[0.80, -4.00, 0.11, -3.46, 0.44, 1.36] -> 0.44
[[-2.52, -0.61, -0.14, -0.30, 1.01, 1.19, -1.23], [-2.92, -0.14, -0.19, -0.27, 1.26, -0.52, -1.86], [-4.08, -0.49, -0.04, -0.27, 1.50, -0.63, -2.14]] -> 1.01
[0.40, -4.31, -0.93, 5.49, 0.82, -1.63] -> 0.82
[0.78, 4.57, -3.40, 0.07, 3.83, -0.12] -> 3.83
[[4.66, 1.64, -1.07, 4.34, 4.45], [4.67, 2.90, 5.13, -4.31, -4.62], [-3.04, -5.40, -2.33, -3.36, -0.03]] -> 4.45
[0.32, -3.13, -0.93, -3.54, 4.60, -0.60] -> 4.60
[[1.76, -1.95, 2.92, -0.82, -3.49], [5.15, -0.23, -0.74, -0.41, 0.29], [-0.61, -1.50, 3.49, -1.22, -3.39]] -> -3.49
[-5.14, -5.40, 1.10, 0.60, -1.28] -> -1.28
[[1.18, -1.37, 4.77, 3.89], [4.53, 3.54, 0.93, -0.93]] -> 4.53
---
[[-3.62 -0.48  3.63 -3.29  0.34 -2.33]
 [-0.25  0.10 -0.09 -0.62 -0.27 -0.48]
 [-2.51  0.39  0.64 -4.18 -1.39 -3.25]] -> -2.33

[[ 0.13 -4.01 -3.14  0.23]
 [ 0.56  0.07 -0.24  0.71]
 [-0.66 -0.06 -0.14 -0.61]] -> 0.23

[[ 2.21 -3.17  0.11  1.92  1.57]
 [-1.07  3.23 -0.71 -1.43 -4.83]
 [ 2.94  0.10  0.88 -0.85 -2.22]] -> 1.57

[[-3.29  0.80 -3.86 -1.22 -0.36]
 [ 3.38 -1.34 -0.88  2.22  0.85]
 [ 2.92 -4.00  2.01  3.12 -0.39]] -> -0.36

[[-0.42  4.61  0.69  0.64 -2.59 -1.77]
 [ 2.63  2.02 -1.14  0.65 -0.96 -0.65]
 [ 0.30  3.11  0.74  1.01 -3.09 -2.64]] -> -1.77

[[-0.04  1.30  3.99  2.34  0.84  3.99  1.48]
 [ 1.30 -1.88  3.25  4.52 -2.64  3.25 -2.56]
 [ 1.33  2.43 -2.67 -4.92  1.70 -2.67 -2.40]] -> 1.48

[[-0.72 -4.39  3.38 -2.34 -0.19]
 [ 1.85  2.69  4.89 -1.91  0.89]
 [-0.06 -3.10  1.54 -1.06  0.16]] -> -0.19

[[-0.96  4.46  1.76  0.23  4.73 -2.23]
 [ 2.21 -2.50 -1.98  2.71 -0.53 -0.79]
 [-2.31 -0.19 -0.44 -1.27 -1.98 -3.70]] -> -2.23

[[ 0.69  0.36 -2.13  1.69  1.01  2.38 -0.79]
 [-1.17  0.59 -0.04  1.30 -0.28  1.32  0.66]
 [-0.26  2.57 -2.93  2.09 -2.33  4.28 -0.28]] -> -0.79
---
0.42; -2.87; 1.53; -2.43
2.12; 0.69; 4.22; 2.31
-3.41; 1.08; -2.97; -2.29
-> -2.97

-4.86; -5.26; 1.32; -2.62; 2.03 -> 1.32

2.33; 0.92; -1.60; 0.40; -4.44; -0.02 -> -1.60

3.41; -0.41; 0.35; -2.71; 0.19; -0.32; -0.35
-2.62; 0.02; 0.49; 4.03; -0.15; 0.39; 0.39
-> 0.49

4.20; 1.14; 0.45; 3.32; -2.14; -0.41 -> 0.45

-0.09; 1.75; -0.78; 3.70; -1.70; -0.71
0.13; 0.40; 0.18; -0.37; 0.83; -0.06
2.29; -1.01; -1.55; -4.76; 3.29; -1.96
-> -1.55

3.48; -4.54; 0.28; 1.32
3.53; -3.06; -3.61; -1.36
-> -3.61

-2.62; -1.46; -4.40; -0.17; -0.66; 0.02; 1.65 -> -4.40
---
-1.78; 2.84; 2.65; 0.22; -0.28
4.14; 1.88; -2.02; 2.59; -2.12
-0.94; 0.15; -1.90; -0.94; 1.79
out 2.84

1.62; -3.36; -2.03; 0.05; -0.46; -1.54
-0.19; 0.71; 1.29; -1.51; -0.18; -1.18
4.76; -2.81; -0.70; 0.00; -1.61; -2.24
out -3.36

-4.65; -0.45; 0.57; -0.38; -0.27; -2.03; -1.25
4.47; 0.38; 0.17; 0.47; -0.20; -0.70; 0.30
3.70; 0.14; -0.61; -0.62; 1.39; -1.11; 0.23
out -0.45

3.63; -3.00; 2.55; 2.93; 1.40; 0.20
1.31; 1.40; 5.15; 0.81; 4.45; 0.86
4.34; 1.58; -2.92; 0.80; 2.16; -1.23
out -3.00

-1.09; 0.18; 0.38; 3.96; 2.49
-0.37; -0.33; -0.33; 2.37; 1.50
-0.10; 0.47; 0.40; -3.24; -1.08
out 0.18

-4.72; 2.99; 0.70; 4.15
4.07; -1.39; -1.84; -2.12
2.57; -2.32; -1.47; -2.42
out 2.99

-1.52; -1.79; 1.83; 0.92; -1.39; 1.86
4.04; 1.40; -3.49; 5.05; 2.92; -3.38
1.61; 1.08; -0.11; -1.03; -1.06; 1.51
out -1.79

-0.06; 3.38; 2.74; 3.16; 0.45
-1.33; -2.17; -1.38; -2.01; -0.89
-5.01; 2.14; -2.23; 2.25; -2.59
out 3.38

0.23; -0.52; 4.12; -0.97; -4.82; -0.87
1.17; -3.12; -3.33; 0.60; 2.58; -0.81
2.43; -1.66; -3.31; 2.43; 2.32; -0.66
out -0.52

2.10; 0.20; 0.68; -1.41; -0.06; 2.37; 2.32
4.08; -0.23; 1.27; -0.40; 0.81; 1.98; 2.07
1.45; 2.88; 1.01; -0.57; 2.55; 0.05; 2.20
out 0.20
---
[[ 2.38 -1.97  0.25 -1.77  2.05  4.87  1.05]
 [-4.00 -4.36 -4.45 -1.59 -3.21 -0.60  3.22]] 4.87

[[-1.59  1.54 -1.88  1.08 -2.43  0.66]
 [-1.79  2.14 -3.39  2.01 -4.57  1.90]
 [ 1.62  0.52  0.70 -0.35  0.67  0.46]] 2.14

[[-4.78 -0.83 -0.94 -0.82 -0.81 -2.56]
 [-4.69 -0.72 -0.76 -0.83 -0.64  0.00]] 0.00

[-4.96 -4.62 -4.16  3.91  2.07] 3.91

[[ 2.06 -1.94  4.78  2.31 -4.16]
 [-2.40  1.68 -1.62 -1.11 -2.59]
 [ 1.22 -1.08  2.75  1.33 -2.40]] 4.78

[[-0.61  3.25 -1.53 -2.40  0.23]
 [ 0.33  0.75 -1.69  0.86 -4.06]] 3.25
---
[[59, 35, 69, 36, 34], [29, 23, 36, 92, 46], [24, 70, 47, 31, 75]]: 92
[[356, 830, 440, 377, 933], [180, 519, 515, 599, 747]]: 599
[[40, 585, 611, -266], [-174, -212, -604, -118]]: -604
[[514, -243, -523, -62, -184], [-114, 46, 347, 63, 99]]: 63
[[592, -609, -195, -164, -273, -311], [-498, -471, 236, 259, 466, 144], [-301, -380, -253, -520, -218, -260]]: 466
[[53, 59, 92, 82, 62, 87], [91, 65, 61, 82, 72, 74], [88, 93, 20, 77, 81, 92]]: 72
[[80, 37, 39, 19, 42], [95, 39, 26, 5, 35]]: 5
[[413, 466, 401, 629, 266, 676], [726, 350, 648, 136, 644, 475], [837, 301, 721, 178, 30, 329]]: 644
[[4, 7, 3, 7, 4, 4], [4, 4, 7, 7, 8, 5], [9, 3, 6, 2, 6, 1]]: 8
---
array([[62, 10, 74, 64, 99],
       [19, 32, 66, 44, 53]])
44

array([[ 620,  931,  -68,  359],
       [  77,  907, -876, -924]])
-876

array([[59, 72,  5, 38,  8, 85,  5],
       [56, 72,  5, 49, 11, 80, 12]])
80

array([[4, 7, 5, 3],
       [4, 7, 5, 2]])
5

array([[ 422,  517,  367,  352],
       [ 118,  798,  102, -828]])
102

array([[523, 319, 233, 379, 967],
       [524, 588, 276, 751,  95]])
751

array([[9455, 8488, 8485, 8942, 9883, 6795],
       [3840, 3218, 5029, 5993, 3163, 9760]])
3163

array([[ -74,  395, -750,  547, -387],
       [ 540,  375,  -94, -542, -886]])
-542
---
-3.91; 1.16; 1.45; -2.01; 0.54 | 1.45
-1.97; 0.65; -2.96; -5.17; -0.53; 1.06 | -2.96
3.24; 0.25; 1.45; -1.33; 3.36; 0.15; 4.21 | 1.45
0.17; 0.29; -5.03; 2.81; -2.58; 0.45 | -5.03
-1.06; 0.76; 2.82; 3.89; 4.50; 3.14 | 2.82
-1.79; -2.06; 0.12; -4.70; 0.97; 3.43; -3.10 | 0.12
3.41; -5.40; 2.69; 2.46; 3.95; 3.22; 4.60 | 2.69
